The rows of M fall into 4 groups, which share some directions, and each row is roughly a mix of its group's hidden directions.
M:
[[-13 -11  10  14   0   0  -8   6  14 -20]
 [ -3  20   7 -20   1  -6  -3  -1  18   7]
 [  2  -2   5 -19  19 -13   5  13 -12   4]
 [ -7  -1  15 -21  12 -14  -3  15  -1  -4]
 [-15   2  12  11 -17   6  -8   1  21  -2]
 [ -1   0   2 -13  17 -10   7  23  -8   9]
 [-14  -8 -17  20  10   0  14   1  -3  -6]
 [ 14   1 -14  14 -14  12   3 -18  -2   7]
 [-12 -19   3   1   9 -11 -11   1   7 -20]
 [-10   2 -13  -6  -2 -13  -6  25  -2  11]
 [-21  11  -5  -4  -2  -7  -3  20   8  13]
 [ 23   4  14 -15 -10   4 -10  -9  -2   1]
 [ 10   8  17 -16  15  -2  17   0  -5  -5]
 [ 19  -8   3 -16   7  -1   2  10 -21   0]
 [ 23   7   0 -14  -8   5   3 -13 -12  11]
 [  4  -7 -20  21 -14  12  -2  -3   4   0]
 [ 14  -3  15   7  -6  11 -12 -21  -6  -1]
 [ 22  -2  11  -1  -4   5   1 -23  -4  -7]
 [ -5  -2  13  13  -5  -4  -9   0  20 -21]
 [ -4  16   1 -24   0 -10  -2  12  12   8]
 [-13   4  -5 -10  -5 -12 -13  22   2  12]
 [ 17  -6   2   0 -17  12  -3 -18 -10  -9]
 [-22   5   2  -4  13 -10  -9  12  16   0]
 [ -2 -12  -3  28   3  13   2 -11  -7  -3]
 [ 19   8  -7 -17  -7   3   4  -9 -11  16]
 [ 13 -13  12   3  -8   5  11   1 -10 -22]
 [ -3  -2  23  18   5  19   1  -5  -3  -1]
 [ -1  -2  19   6  -7   0 -14   4  17 -18]
 [  9   6   6  16  -4  23   9   0 -11  11]
 [ -3 -16   7  23  -5  10  -1  -9  -6 -15]
 [  6  -6   5  18   1  14   3 -25   0  -8]
 [ 13 -15 -13  13  -5   2   5 -14  -7 -16]
 [-13   5   5  15 -18   5  -6  -5  21  -1]
 [-12   5   3 -10  17 -14   3  21   5   9]
 [ 16  16  -3 -20   5  -5  14  -5   9   1]
 [ 10 -15  -4  20   0  11   8  -9 -14  -8]
 [-18  11   0  -7   1   0 -10  18  -1  20]
 [ 15   2 -12   3   4   9  13 -10 -20  12]
 [  2 -10 -20  16  -3   7  15  -4  14  -5]
 [ 11  -6  -5  -3  -2  11 -13  -1 -27   9]
 [ -1 -12 -14  -6   9 -17   1  10 -21   4]
 [ -9   5   1 -12   1 -18   1  26  -1   1]
 [-25  -1 -13  12   8  -6   8  12   6   0]
 [ 14  -4  -1  10 -21  16  -4 -16  -7  -2]
 [  1   5 -15  -1   5   8  15  11 -19  14]
 [-13  -1  21  15   7  12  -6 -15   3  -3]
 [-18  -1  12   8  -9   3 -16   0  12 -16]
 [ 10   0  -4  10 -21  14  -5 -19   4  -6]
 [ 11  -3  -2  13 -21  16  -2 -17  -3  -4]
 [-18   4   4  -7  18 -15   0  17   7  -1]
 [ -6   7  26 -17  12 -10   1  -1   0  -4]
 [-21   1   7  -4  14 -10 -11  16   7 -10]
 [  1   6  27 -11   5   1 -16   1  -9   6]
 [ -5 -10 -24  11  -7  -2  -5  17  -8   7]
 [ 16  -2  -7   8 -17  12   1 -21  -4  -2]
 [ 17  -4  -2   7 -19  16  -3 -16  -8   0]
 [ 21   0 -11 -11  -8   2   4 -19  -9   8]
 [-17   9  -3   0  14 -12   1  17  15   8]
 [ 23   3  17 -11 -12   7 -12  -6  -1  -1]
 [-20  -2  18  13  13   6   2  13  -1  -2]
 [  9  11 -15 -10  -5   4   9   0 -12  22]
 [  3  -7 -24  17 -14   7  -5   6   1   6]
 [ 16  16   9 -11   0   9  14 -11  14  -5]
 [ -6   8  -7  20 -13   6   8  -3  20   6]
 [ -6  -7 -12  26  -9  14  -9  -5   3   4]
 [-18  -2 -15  17  -4  -5   5   0  17  -9]
 [  1 -14 -13   4  13  -3   8 -23 -11   4]
 [-10  -4  24  10   2   1  -2 -12   6 -17]
 [-19   4   4  -4  16 -11  -5  18   8   9]
 [ 15   1 -18 -21  -5 -15   0  -8  -1   3]
 [ 24  -2   3 -21  -9   0  -5 -12  -7  -1]
 [-14  -6   8  24   1  12  -9 -13   5  -4]
 [ 18  -2  21 -14   7   2  -5  -3 -15   0]
 [-16  -7 -13  17  13   4  14   8  -9   1]
 [ 12  13 -13  13 -15  -1   3   5  11 -16]
 [-13   5 -24  -3  -4  -5   4  17  -1  11]
 [  8   0 -22   1   2   4  15 -11 -15  13]
 [-16 -10  -6  21 -11   0 -17   4   1   1]
 [ -3 -21 -10   5   4  -9  -3   4 -24  -3]
 [  3   0   1 -18  19 -14   8  14 -10   7]
 [ -9   1   7  14 -19  10 -11  -8  16  -7]
 [-21   6 -18  11  -5   1   2   5  15   8]
 [ -5   9   0 -17   2 -14   7  24   3   7]
 [  6   6 -23 -12  -8 -18  -1  -6  10  -3]
 [ 13  14   8  19 -15  16   2  -3   6   0]
 [ 16   6 -10  -1   0   2   9 -22 -10  15]
 [-12  -1 -14   0  -1 -13  -7  25  -4  10]
 [ 23  -9   8  -5   3  -2   8 -13  -7 -17]
 [-11   0   3  -9  22 -13   5  20  -3   4]
 [-21   1 -16   9  -3 -10   5  13  14  -3]
 [  4  18  -2 -23  -2  -9   0   3  15   7]
 [ 23   4  -2 -14  -8   6   2 -13 -12  12]
 [-11 -11  10  15   5  -3  -6   0  14 -21]
 [-11 -10 -21  16  10   0  15  -2  -6  -2]
 [ 15   4   9 -25  -1 -11  10   9  -6  -5]
 [-21  -1   1  13   4  -6  -3  17  14 -12]
 [  5   5  -6 -10   0  11  12   9 -20  19]
 [ -2   2  -5  16 -16  11  -3 -19  14  -8]
 [ 14  -4  -1   8 -19  14  -2 -20  -5  -3]
 [  4  -2 -29   3 -13  -5  -9  -7   7   8]
 [ 15  -8 -14  15 -10  14   7 -14  -1  -7]
 [-21   5   4  -1  14 -11   0  17  13  -1]
 [ 13  -3 -17 -14  -1  -2   7 -16 -13  13]
 [ -4   3   7 -10   8  11 -15   6 -18  18]
 [ 20   3  -3 -15 -10   7   2 -12 -10  15]
 [-18  -6 -11  18  12   2  14   9  -5  -4]
 [ 24  -4  -7  -6  -5   7   1 -12 -20  -2]
 [-22   2   6  -3   5  -5 -17   0  20  -4]
 [-12  -3  -1  21   8  12  11  16  -7  -5]
 [  6 -12  -5  19  -1  12   0 -21   1 -11]
 [  8   4 -18 -20  -2 -19  -2   5  -3  10]
 [ -9   3  17   5  -4  -4 -13  12  18 -14]
 [-15   7  -5 -10   2  -9  -4  25  -4  11]
 [ 24  -3  -9 -13   4   1   3  -6 -20  -1]
 [ 18  -5  -3   7 -18  16   1 -16  -7   0]
 [ 14   0 -14  -1  10  -3  19  -3 -13  16]
 [-17  10   7  -4   3 -12   5  16  19   2]
 [ 20  -4   3   6  -9  10  -4 -24  -7  -4]
 [ 22  -5  14  -1  -2   4   1 -21  -5 -11]
 [  2   2  25  -3   7  10 -17 -10 -10   5]
 [  2   0 -24 -11   7  -9  13  -6 -13   9]
 [-14  -7 -23  15   4  11   7   2   8   3]
 [-16  11   1 -12   2  -8  -2  23   3  13]
 [ 12   6 -23 -17  -6  -9   0   6   1  12]
 [-21   6   2  -3  14 -11  -6  16  13   6]
 [ -5  -6 -27  11  -6  -1  -3  16  -4   9]
 [-14  14  10 -14   7  -4  -1  16   8  15]
 [-13   2 -16  -2  -2   2 -13  13 -18  14]
 [-11   4  -1  -2   1 -19  13  14  19  -9]
 [  6  -1  -6  14  -7   7   8 -24  14  -9]
 [-12   7  24 -15  12  -9  -3   7  -1   0]
 [-12   0   9  -7  -2   0 -23   3  10 -20]
 [  8  -7  -4  20   2  15   5 -22  -2  -5]
 [  5  -2   3  15  -4   8   6 -23  18  -8]
 [-21  -3  10  10  10  -3  -4  19   6 -10]
 [ 17  -4  -2   6 -19  14  -4 -17  -9  -1]
 [ 15  -8  13 -18   1  -2  -1   3 -22   2]
 [ 24  -6  -1  -9  -7   7   3 -11 -19  -4]
 [-15  16   5  -2   6  -2 -12  -5  18  15]]
One row of each group comes first, with its name. Which group is each row after those in?
[ -8  -2 -16   0  15  -1  16  -1 -18  13] : Z
[ 11  -5   4   5 -17  10  -3 -22  -5 -13] : R
[  3  -3  -9  24  -2  20   2 -14   3   2] : G
[ 21 -11   3   5  -1   1   6 -18  -4 -18] : Q

[ 11   1 -13 -23  -3 -10   3 -15  -6  11] : Z
[-10  -8  10  23  -2  12  -6 -15   3  -9] : G
[  1  -3   7 -20  17 -11  -1  15 -12   4] : R
[-20   2  14  -4   1  -7 -16   9  13 -13] : R
[-17  -2  11   2  -1   1 -16  10   7 -22] : R
[-17   5   1  -5  18 -14   4  18  10   1] : R
